rotation ticks, each row followed by its count of ticks:
The counts run from 0 to 745.
7 -13 11 1 17 22 -14 -31 -56 13 -12 -1 -15 -30 0 1 12 -35 -8 -19 39 -18 -11 4 3 3 9 35 13 -36 18 -17 18 16 13 7 10 -8 -10 6 18 13 8 8 -6 -12 0 -25 24 20 -30 -> 84
-32 -37 4 -13 10 21 -4 -4 -28 5 -1 17 -19 -35 -16 -21 -3 5 1 1 15 25 0 -15 21 -14 18 -2 15 -29 0 19 11 -28 -23 15 -39 -45 -15 17 4 -10 9 7 -14 -3 -32 -24 6 -29 3 -> 45
-15 19 19 -2 20 -29 -31 -6 -30 14 -8 12 -1 21 -7 -29 35 -18 19 -14 44 10 -3 -7 -14 3 -9 2 -14 -39 13 7 -6 -4 19 5 -7 -15 -16 7 15 30 -12 -23 14 -15 -30 -5 24 -22 -43 -> 337
32 2 9 -2 -41 13 9 6 -16 3 -35 13 12 -9 29 22 14 0 17 -8 49 22 4 23 1 -23 2 24 -31 17 24 -12 17 3 -2 2 14 18 21 -12 3 -7 -13 -6 16 -32 45 -3 34 11 4 -> 493
-8 -16 -9 -12 23 4 10 -14 -48 -13 -10 5 -12 14 -21 18 16 2 -8 6 61 33 26 33 -2 2 31 22 -7 -9 -15 -9 -3 9 -10 13 -19 -6 -15 17 -10 27 27 8 9 -24 12 3 0 2 12 -> 87
-20 -10 -4 -24 -4 -5 18 20 -1 36 -5 26 2 -18 21 -30 13 -6 12 -23 -5 2 18 -22 35 3 14 12 8 -14 10 10 13 -14 2 0 -21 1 -11 18 26 -21 15 -22 -30 20 -6 38 -18 -5 44 -> 634
-2 -14 -16 -24 -31 -5 19 21 8 13 -20 18 25 -9 19 -8 5 8 22 -5 30 40 -16 -4 21 -11 10 21 -6 7 17 -1 32 -14 -21 -8 -10 -1 7 -20 1 -47 7 -8 6 5 3 -2 9 5 58 -> 149
-13 -12 -8 3 -7 -26 -11 28 -4 20 -29 8 10 -22 -20 -23 8 -4 -16 12 42 14 -27 -17 -9 12 -18 11 -15 -7 22 22 52 -21 -17 24 -26 -30 29 -8 -2 -11 0 4 13 -4 -23 -3 11 -30 12 -> 406
3 -29 -23 -4 7 0 -10 31 25 -15 -21 14 17 5 -16 -7 43 3 -23 -1 4 2 18 14 29 -8 14 -17 -31 15 41 5 -5 3 25 0 -20 0 4 16 18 -28 -14 -3 43 11 3 19 6 -11 53 -> 739
-14 11 32 -10 27 -1 -34 3 -27 8 7 18 -14 8 -6 -39 32 -12 13 -20 29 9 -7 -3 -2 5 -12 -2 -5 -29 26 21 4 4 20 2 0 -24 -30 14 27 24 -18 -4 3 -7 -36 -6 21 -10 -36 -> 336
-9 -6 25 0 -18 6 -21 -7 -2 4 -12 -37 -2 2 5 14 -5 8 -23 -20 37 15 -25 33 21 -3 27 15 6 -18 14 4 23 11 -11 17 35 57 -23 -5 19 -4 8 14 -13 -33 9 14 10 28 -1 -> 317
-11 -11 -10 16 7 2 -5 -4 -18 40 4 -7 15 -5 -7 -28 38 -53 -12 -13 8 -13 -42 -19 33 1 -15 34 6 -11 34 18 11 -9 -5 -3 22 13 6 -7 29 -12 2 -12 -16 1 -32 21 22 23 12 -> 359
-20 -20 -12 27 28 20 -11 -9 -3 19 -30 1 -1 -12 -20 -14 24 -45 -27 -17 -22 -10 -6 -19 31 -29 13 -27 0 10 14 -7 -8 -31 -10 13 -7 -18 -4 33 -2 -4 -12 -5 -7 7 -40 9 32 -7 -9 -> 306
-16 9 2 -5 -4 11 -9 54 -23 25 -15 25 4 11 21 -5 8 1 6 -54 30 6 -9 -9 46 17 14 -15 8 9 -23 3 19 24 -24 9 -18 -16 -21 7 27 -9 12 -8 -7 17 9 36 11 7 17 -> 332
13 -8 24 6 32 -17 2 5 6 -3 -28 -11 0 -1 -18 -10 27 -32 24 13 36 -14 1 -4 -1 -15 -9 7 -21 9 52 6 -9 16 50 -2 -12 -7 7 30 29 9 -26 13 5 5 10 15 28 5 -19 -> 159
-43 -17 0 -3 14 -7 45 -9 -4 22 -20 -3 10 -22 -28 27 -1 -34 2 6 18 -23 -31 -18 1 -28 10 23 20 -22 -30 -11 7 -23 -8 17 -12 -8 20 21 23 -17 8 -26 -39 1 -3 27 7 -2 17 -> 69
-46 -6 -45 -13 27 -27 9 11 4 15 -11 -10 -2 -12 -11 6 -10 -7 -3 -16 40 2 -26 27 15 -2 2 20 1 -34 2 -36 20 -9 -28 7 -5 5 -4 21 23 4 37 0 -21 -23 -19 -4 -7 10 11 -> 554
5 -6 -4 16 -17 9 9 -14 -57 11 -21 12 1 0 -20 -2 45 -15 15 -1 24 23 -4 1 3 5 -11 -1 -17 -1 -19 22 -4 3 3 22 -31 -28 18 3 17 -4 -25 19 35 -12 -3 -9 59 -8 -7 -> 131
-20 -25 -3 -1 -3 0 29 -23 1 -6 -12 2 33 -29 -24 4 37 -19 9 17 3 -16 -26 -31 17 -14 17 -8 19 -29 -9 8 9 -10 11 10 -23 -4 14 12 33 -23 -22 -18 27 21 -14 -19 34 11 22 -> 176
-15 3 29 -28 -13 -7 23 -6 2 -11 -18 -28 8 -7 -11 45 -13 0 39 -2 35 2 -30 12 9 -36 13 -4 5 -11 -32 -13 1 15 15 9 1 16 2 19 24 -15 -20 5 -23 -18 28 5 31 12 -5 -> 370
-25 9 -35 -15 22 7 8 5 -9 24 -9 -6 11 12 -1 -3 15 -30 3 -42 0 13 -39 15 20 7 6 -5 25 -23 3 -41 17 -6 -12 -13 0 16 -15 13 6 -29 22 2 15 -2 -44 5 31 27 13 -> 125
-12 -19 13 23 15 -11 2 6 -4 -5 -12 -15 -4 -11 -18 34 12 -10 -6 -21 59 -1 1 5 32 -28 22 -12 -12 9 -6 -22 -12 9 -19 4 15 20 -16 25 11 43 13 8 -24 -15 -2 7 16 30 -25 -> 264
13 3 32 -25 -23 -12 -26 6 -18 -14 0 -16 -1 11 -9 0 19 10 25 -17 27 29 9 42 12 -18 -6 3 -47 -9 11 2 -1 9 29 -10 21 20 -16 -8 27 -9 -28 8 16 -35 -12 -15 39 -2 -19 -> 187
-32 -30 -6 23 17 18 27 -6 19 19 -5 18 16 -7 -8 1 27 -12 -13 -12 17 6 0 -29 37 -44 34 -12 27 7 23 -1 7 -33 -21 13 -13 4 -16 14 -2 7 17 -23 -10 9 -34 8 2 10 21 -> 304
-4 -6 -20 -13 9 -19 -11 -23 -36 22 -36 -25 -27 -18 -4 -23 3 -26 14 0 15 17 3 38 -8 5 -20 26 -26 -19 13 -36 -8 -14 17 9 2 -7 10 28 -4 7 -11 30 -1 -36 0 -10 29 -13 -22 -> 598
-3 1 19 -5 10 -12 0 -6 -20 -10 -22 6 25 32 -12 14 33 -28 27 0 38 4 -37 -12 7 -6 21 5 -18 0 -3 16 -7 31 22 21 -9 -15 6 -6 18 -17 -28 -16 20 6 23 21 47 -7 18 -> 285
-24 -13 13 -2 -16 -19 46 -17 15 8 -14 25 25 -20 -39 15 14 10 19 -19 0 14 24 -18 1 -19 6 0 -4 14 -2 -10 24 -20 15 -5 -25 10 22 5 41 -31 -12 -22 6 14 -7 26 10 -4 42 -> 327
-14 -25 23 0 -10 21 23 7 7 5 0 9 -6 -26 -46 -2 -1 41 -18 -4 15 31 12 3 -5 -8 -3 -8 0 17 17 25 51 -36 0 22 -46 -11 15 10 24 -28 -7 16 6 2 -8 2 4 -21 26 -> 710
-26 -31 -36 6 33 6 11 2 13 6 -13 4 -12 -22 -32 -3 6 12 -35 -3 34 9 9 30 3 -5 9 11 5 -8 40 -31 36 -22 -6 5 -28 0 5 19 12 3 32 14 14 -5 -22 -6 -15 5 26 -> 556
-20 -10 -4 -31 -5 5 -18 41 14 -13 -31 -33 -30 -10 -15 0 -7 22 -8 -2 9 17 19 42 18 -1 4 -32 -26 0 -7 -7 -16 -17 20 16 -15 13 -5 39 -7 -17 -11 25 -3 -24 -9 8 4 -11 9 -> 654
3 -2 -16 18 9 48 -6 -1 -25 12 -17 24 -9 11 1 6 27 -19 -11 -34 7 34 21 25 30 -38 12 -23 -14 33 16 -17 -7 -20 -27 15 -1 -16 -15 8 -6 14 -2 5 15 -15 -16 10 38 4 -16 -> 3
2 -9 16 15 32 -21 0 -16 -9 5 -18 -4 -19 13 -12 -19 24 -5 7 4 67 21 -5 6 -5 14 9 24 -5 -8 54 -12 13 -11 -2 18 -14 7 -21 11 -12 31 20 33 -3 -12 -19 2 4 3 -18 -> 212
-9 -12 32 -11 -8 2 -13 -7 -25 10 1 -10 -39 -17 -15 -27 10 21 1 -5 13 3 34 22 -4 10 -6 19 -15 -20 16 13 7 2 46 15 -19 14 -7 32 44 3 -21 19 -9 -20 13 21 5 -27 -8 -> 420
-20 12 -17 -14 -10 -23 4 44 16 10 -47 21 19 13 -2 6 17 -6 22 -14 11 18 6 -8 6 -17 6 -34 -29 15 -6 -26 -2 -13 8 7 -28 -20 16 24 1 -27 -22 -24 22 3 -4 23 26 -32 22 -> 201
-30 -18 -40 -5 21 41 2 15 -31 1 -3 23 1 -10 -33 20 13 -18 -28 -20 4 17 10 25 2 -25 19 -15 10 -16 -15 -19 6 -9 -9 -2 -19 -30 2 16 15 -9 9 -20 26 -12 -30 -13 29 -3 10 -> 431
-2 -19 27 2 12 8 4 -19 -10 20 -13 -13 -34 -31 -20 6 -20 -18 24 -13 13 4 9 15 12 -42 -15 10 -14 17 11 -10 -8 -7 6 8 1 -7 1 28 19 1 -12 29 -48 -18 2 26 20 8 -28 -> 113
-29 -4 -1 -6 4 10 21 13 23 28 -11 2 4 -8 -8 8 -10 -3 29 -30 -2 25 -21 -9 49 -32 8 -23 15 26 8 -4 16 -25 -34 10 -16 -7 -6 21 13 -31 -1 14 -25 13 -22 41 17 7 14 -> 456
-36 -28 -5 -13 9 5 -9 5 -17 0 -10 21 -2 -17 -23 -16 8 3 4 7 27 22 -6 -21 8 -17 18 -15 11 -29 -20 21 4 -29 -31 24 -40 -54 -9 17 -10 -3 0 -7 3 -1 -39 -19 14 -37 3 -> 46
-39 -16 -9 1 21 21 -10 30 20 -7 -17 -19 2 -11 -11 22 -4 -7 -23 -21 11 -10 -18 8 42 -22 38 -40 17 -6 -5 -16 8 -6 -11 15 -7 14 -9 39 9 -23 2 2 -8 12 -26 7 10 13 17 -> 608
11 -1 58 -7 -25 -18 9 -18 -23 5 -23 -1 -2 -29 10 9 12 -19 51 -7 19 -10 9 -23 11 -10 3 4 -13 2 -1 -12 -11 12 37 0 2 1 7 18 22 -10 -28 6 -24 6 16 19 22 10 -11 -> 673
14 -33 25 12 18 -10 -24 11 2 -5 -17 -14 -15 -15 -15 -22 30 -10 3 7 36 5 1 -9 37 -6 1 -18 -32 13 44 30 -11 17 8 19 -15 -19 -10 24 10 12 -12 40 0 5 -7 6 19 -1 -15 -> 695
